In the rows, 128 means zero.
Each row of A is roughly a mix of the hidden directions of one of several groups; one row fits no group.
A (93 x 11):
[[147 133 104 126 127 129  96  95 100 176 117]
 [128 152 129 117 147 169 102 152 143  89 105]
 [125 110 127  75 131 163  96 110 136 145 113]
 [117 120 132 156 150 127 114 110  66 111 144]
 [159 158 129  95 154 158  96 119 149 144 123]
 [111 154 158 119 110  76 117 126 145 100 139]
 [112 103 138 141 140 119 134 158 126  65 130]
 [177  98 112 109 151  96 132 126 127 117 103]
 [139  87 106 124 125  94 128  93 133  92 109]
 [ 92 118 104 135 118 139  95 167 129 115  92]
 [125 155 110 117 116 126 158 130 190 142 139]
 [138 164 157 132 122 146 126 162  94 142 162]
 [143 139 113 130 128 115 103  92 102 182 138]
 [106 168 142 124 128 176 112 146 143 158 134]
 [141  97 139 109 129 130 102 136  76  97 110]
 [114 124 128 184 128 137 118 128  80 143 145]
 [102 124 141 107 149 155  98 144 132  76 129]
 [144 120  96 133 117 117 104 110 107 182 108]
 [101 101 106 157 130 110 131 107 155 130  83]
 [113 163 157 135 126 143 145 162 106 151 164]
 [119 124 121 176 102 105 173 143 114 116 120]
 [109 157 148 126 148 141 157 166 133 170 139]
 [109 114 109 166  91 101 158 143 117 146 112]
 [168 135 134 115 156 120 154 170 115 158 142]
 [124 123 145  72 144 164 103 109 143 129 135]
 [125 103 105 104 120 127 118 121  77  99  98]
 [139 146 145  99 132 119 153 122 192 128 129]
 [140  98 141 139 120 139  88 158  81 128 118]
 [106 147 121 130 172 112 138  72 129 123 133]
 [157  89 106 107 127  99 135 100 126  93 136]
 [126 159 106 154 145 141  80 138 101 110 111]
 [ 91 133 143 139 130 136 135 162 137  72 132]
 [152 152 148 121 163 152 125 137 142  76 134]
 [136 130 136 151  91 130  90 110  94  92 135]
 [152 148 143  99 154 131 155 166 118 154 154]
 [ 93 135 118 129 122 161 108 163 135  95  95]
 [107 120 127 178  87 124 110 108 108 106 132]
 [137 143 130  90 156 163  80 124 139 122 121]
 [103  99 124 154  91 106 173 141 122 126 120]
 [130 128 117 177 103  98 167 124 102 135 127]
 [127  98 124 116 135 128 101 120  71 110  98]
 [115 144 133  94 152 151  72 113 126 133 142]
 [108 100 103 158 127 114 125 106 156 130  82]
 [147 135 160 131 107 133 144 155 182 149 132]
 [122 155 115 116 121 121 168 116 186 134 137]
 [127 117 126  85 138 155  85  95 116 148 126]
 [141 153 106 157 126 105 106 109 100 173 133]
 [130 135 137  85 153 137  82 110 139 152 150]
 [139 140 145  86 166 116 163 157 128 145 136]
 [115 149 141 176  94 147 115 140 100 136 153]
 [150 135 117 121 137 112  98  92 109 179 143]
 [126 151 132 152 119 132 143 141 182 166 146]
 [149 140 159 126 115 131 140 156 185 142 144]
 [131  98 122 134 136  86 124 107 127 101  80]
 [123 126 136  88 146 125  85 105 134 162 156]
 [130  92 106  95 136 104 143  93 150  98 126]
 [127 140 123 162  94 161  78 117 123 123 120]
 [103 124 129 106 144 134  91 172 163 109 123]
 [117 152 124 110 143 113 165  87 170 125 123]
 [135 151 145 147 123 132 141 148 182 154 159]
 [137 101 101 128 115 129 107  97  88 160 103]
 [162 150 135 112 120 155 123 149 107 136 180]
 [105 104 123 145 128 130 126 164 123  72 107]
 [143 152 145 114 164 133 131 167 132 164  98]
 [118 154 116 111 139 117 156 102 185 139 127]
 [137 103 139 149 121 140  92 158  76 125 131]
 [135 100 121 150  95 107 178 114 112 147 119]
 [139  97 145 132 123 135 100 143  69 110 116]
 [151 134 151  99 121 128 129 154 188 135 128]
 [144  84 106 125 124  89 149 102 124  97 138]
 [134 127 133 158 112  94 181 154 149 127 136]
 [140 166 139 126 131 172 102 157 129 161 128]
 [ 91 157 144 138 145 147 140 155 145 169 112]
 [154  85 102 129 139  90 136 109 136 112  99]
 [134 113 149 139 158 129  91 130  78 108 146]
 [ 99 161 122 134 131 170  99 142 119  95 108]
 [126 111 141 132 132 133 158 163 149  72 118]
 [138  97 138 134 123 137  91 151  74 119 117]
 [137 103 136 144 125 139  91 156  74 121 133]
 [137 126 122 128 113 101 135  96 118 189 146]
 [122 157 115 105 133 117 166 107 176 117 143]
 [110 102 121 139 101  88 154 156 151 157 129]
 [105 115 106 145 129 135 107 105 165 133  78]
 [112 160 122 130 156 116 151  92 171 137 146]
 [118 113 107 130 155 123 137 127 169 153  79]
 [100 161 140 114 138 164 141 150 147 164 149]
 [125 112 123 132 151 129  92 127  68 106 138]
 [125 103 127 142 137 133  93 128  65 122 116]
 [129  97 124 113 120 130 102 125 108 144  67]
 [182 109 124  93 150 100 133 131 114 110 124]
 [124 155 121 110 126 119 168 112 185 129 135]
 [116 132 133 187 127 119 135 154 118 160 102]
 [128 157 139 135 131 124 155 124 189 147 149]]

One row of each group comes first, with its name. Which group is each row after those in?
[116 122 125 162  83 135 103 102 108  99 149]	(73)
[118 111 145 168 143 131 105 111  79 146 112]	(106)
[139 128 111 167 110 129 163 157 127 105  89]	(40)

[117 118 112 168 109 140 122 143  71 127 143]	(106)
[145  98 124 104 135  87 129 101 120  86 110]	(73)
[ 92  98 115 136 133  98 146  98 152 113  97]	(73)
[117 125  95 116 127 125 135 118  77  84 142]	(106)
[128  97 115 132 119  99 112  91 128  88  97]	(73)
[ 88 162 148 113 121 161 137 135 136 140 166]	(73)
[117 159 115 143 116 126 168 122 176 145 151]	(106)
[106 137 139 132 135 135 132 176 159  81 125]	(40)
[129  94 153 105 112 136 183 113 139 114 135]	(40)
